First come named turns, each shown by rows before and after it. For each pair of rows after them, which turns, in which order, take the first row to the second? The first pair is done for you.
Z96:
[ 10   5  -1  -3  -4  12   1   0   3   7   1   1 -19]  ->  [  9   7  -2   2   0  17  -2  -4   5  -1  -3   3 -16]
[ -5   0  -1 -10  -6 -11  12  11   3  15  16  -2  -1]  ->  [  2  13 -13   3 -11  -5  19   7   8  -1  11   1  -4]
[ -3  12  -3  -6   0  -8   6  26  -1  -3  19 -13  -9]  ->  [ -2  19 -10   6   2  -2   7  22   3 -17  13 -10  -8]
Z958:
[-10  -1  17   0  14  -1  -2   5  -7 -13  -2  -4  12]  ->  [ 13  20  -1  16   0   8   0  -4   0 -10  -7  -2  -1]
[ 10  -7   1   4  -4  -4   2 -11  -3  12  -4   7   5]  ->  [ -4 -11   9  -1  10   1 -11  -7  -1   5  -4   2   7]
[  2   8  -6  10   8  22  11   4  -7 -26 -12   2  -7]  ->  [  9  -6  -4   6  -4   1  33   4 -15 -14  -7   9   1]
Z156:
[ -4   2   3  -7   5   1 -15   1   3   8   5  -5  -6]  ->  [  0  -5   4 -12  -1 -10  -2   3  -1  12   9  -1  -1]
[  5  11  -5   1  -3   9 -13   2  -2   2   4  -2 -15]  ->  [  0   4   0  -9  -1   3 -11   8  -5   9  10  -5 -13]
[  1   2 -11 -17 -19  -4   2  19  -6  -1   4 -13  -4]  ->  [  7   5 -17 -10 -24  -5   8  13  -6  -6   0  -8  -2]
Z354:
[  1  -6  -4 -11  -5 -10  18   6   3  -3   0  -5   5]  ->  [ -6   3  -6 -11   2   3   5  10   8 -12   0 -12  -1]
[  8   4  -7   8 -10  -1  -2  -1   0  -4   0   0  -2]  ->  [ 5 -2 -4  6 -9 -8  4  1 -3 -6  2  2  4]
[  0  -2   1   3  -3   7 -12 -17  13  14   2 -15  -4]  ->  [  2 -14   4   0  -7  -8   2 -17   7  18   4  -9   5]

Between the rows of a pair lie 2 to 3 turns.
[ -8   6  -2  -8   3  13 -12  11  10 -10   5  -9  -1]  ->  [ 12   9 -11  -5 -16   4   3   6   8   6   7  -4  -6]  Z96, Z958
[ -5   9  -4  -1   8   9  -8  -1   9 -13  -8  -1  -5]  ->  [ -5   5   0  -5  10  11 -15  -1   8  -4  -6  -3  -7]  Z958, Z958, Z354
[-24   1  17 -13  21  15 -14   0   1  -5  -1  -5   8]  ->  [ 11   1  -1   1 -14 -13  32 -10  -5   5  -1  12  13]  Z958, Z354
[ -6  -3   0   1  10   2  -4  -4  -3 -10  -2   1   8]  ->  [  9  -2  -3   4  -2  -5   5 -10  -5   5  -2   5   5]  Z354, Z958
[ -6  -9  -7  13  19   2   1  -5   5 -24 -13   7   2]  ->  [  2  -1 -15  17  12   2   6  -4   8 -23 -13   8  -3]  Z958, Z354, Z354
[ -1 -18   2   1   0  -9   0 -10  -1   1  -6   5   5]  ->  [ 11  -3  -9   7  -8   0  -1 -11   4   1  -8   1  -7]  Z96, Z958, Z958
[ -6  14 -15  11   3  10   1   2  16 -19   0  -6 -15]  ->  [ -3  -2 -12  13  -1 -12  22  -4   8 -21  -1   6   2]  Z958, Z96
[ 10  23 -13   0  -2  10   6   3   8  -1   9  -7 -19]  ->  [  4   8  -7  17   7  -1  16 -14   2 -21  -4  10   6]  Z958, Z156, Z96
[ -5 -23   9  -1   5   7  -5   6  -9 -17  -6   2   4]  ->  [ 10  -7  -2  12  -3  19 -11  -5  -3 -11 -12   4  -9]  Z958, Z354, Z156
[  5  19  -8  16  -7  -5   6 -15   8   7 -10   2   0]  ->  [ -4   5   4  14   3 -11   3 -21   2   4 -14   7  13]  Z96, Z354
[-12  -7   7  -7   9   0  -9   3  -4 -10  -3   0   3]  ->  [  9   1  -5   5 -10  -7   9  -7  -4  -1  -5   8   2]  Z958, Z354
[  2   7   6   5   2   6 -11 -16   1   0 -14   7   3]  ->  [ -6  -8  16 -11   1 -11   2  -4  -6   5  -3   6  10]  Z354, Z354, Z96
[ -3 -10  -4   3  11  -7   7 -20 -13   8 -14  10  23]  ->  [  2  16 -20  13  10  13  -1 -16  -2  -5 -17   3   6]  Z354, Z156, Z958
[ 1  4 -1 -6 -2 10 -8  4  3 24  9 -2 -6]  ->  [-2  7 -3 -8 -2 10 -4 10  5 20 10 -4 -7]  Z354, Z958, Z96
[  7  10 -13   4 -12  -5  21   1  -2  -6   7  -6   0]  ->  [ -4  17 -13   6  -1  11   2   4   4 -16   4 -12  -5]  Z958, Z958
[ -1   2   2  -1  -2   5  -5  -6  -2  13  -5   2 -12]  ->  [-2 -2  1 -7 -7 -5 12  4 -4  9  0  1 -8]  Z958, Z354, Z96
[ -3   9  -6   7   5  10 -10  -5   4 -11  -7   0  -2]  ->  [  0  -6   7  -4   2   1 -14  -7  -3  16  -1  -1  -2]  Z96, Z354, Z156
[-10 -12   8  -4   0 -14   8   4   1  -5   9 -12  -1]  ->  [-11  -5   3  -2   0  -8   8   9   4 -12   8 -15  -6]  Z96, Z958, Z156
[  7  16  -5   0  -8  12  -5  -3   3   8   2  -6 -12]  ->  [  6  14  -2   4  -5  14 -11  -9   3   8  -2  -4  -9]  Z354, Z156, Z156
[ -5  -2  -2  11   2  -7  12   0  -9 -14   0  12  16]  ->  [  0  10  -7  20   4   8  -2  -7  -4 -11  -7   9   7]  Z156, Z354
[ 13 -15   8   8   3  -9  -3 -20  -6  21  -6   9   5]  ->  [  0 -18   8   9  10 -14  11 -13  -7  -6  -6  12  20]  Z354, Z156
[-22  -1   0   3  25  15  -8   6  -3 -27   6   7  11]  ->  [-10 -19   3  -9   5 -16  23   9 -13  -3  17  13  17]  Z96, Z156
[-15  -1   6  -8  -7   8  -2   7   1  -6   8 -14 -13]  ->  [-16  -7   9 -10  -7   3   2   8   0  -6  10 -12  -8]  Z958, Z354, Z958
[  5 -12   5   0  -3  -9   0  -7  -6  13  -1  10   6]  ->  [ -5 -12   3   0   3 -11   7   0  -5  -7  -1  10  14]  Z354, Z156
[ 7  6 -6  3 -3  2  1  4  4  2 -5  0 -7]  ->  [ -2   3  -4   0   3   1   2   9   5 -10  -5   0   0]  Z354, Z354, Z958
[ -5   1   0  15   7   8 -13 -12   3   7   0   5  -1]  ->  [ -2 -11   4   9   1  -6   2 -11  -3  16   5   8   6]  Z96, Z354, Z156
[-10  10  -4  -2  12   4   1  12   4 -20   3 -11   1]  ->  [ 11   2  -3  -6  -9 -15  19   7  -4   9   9  -5  -1]  Z156, Z354, Z958
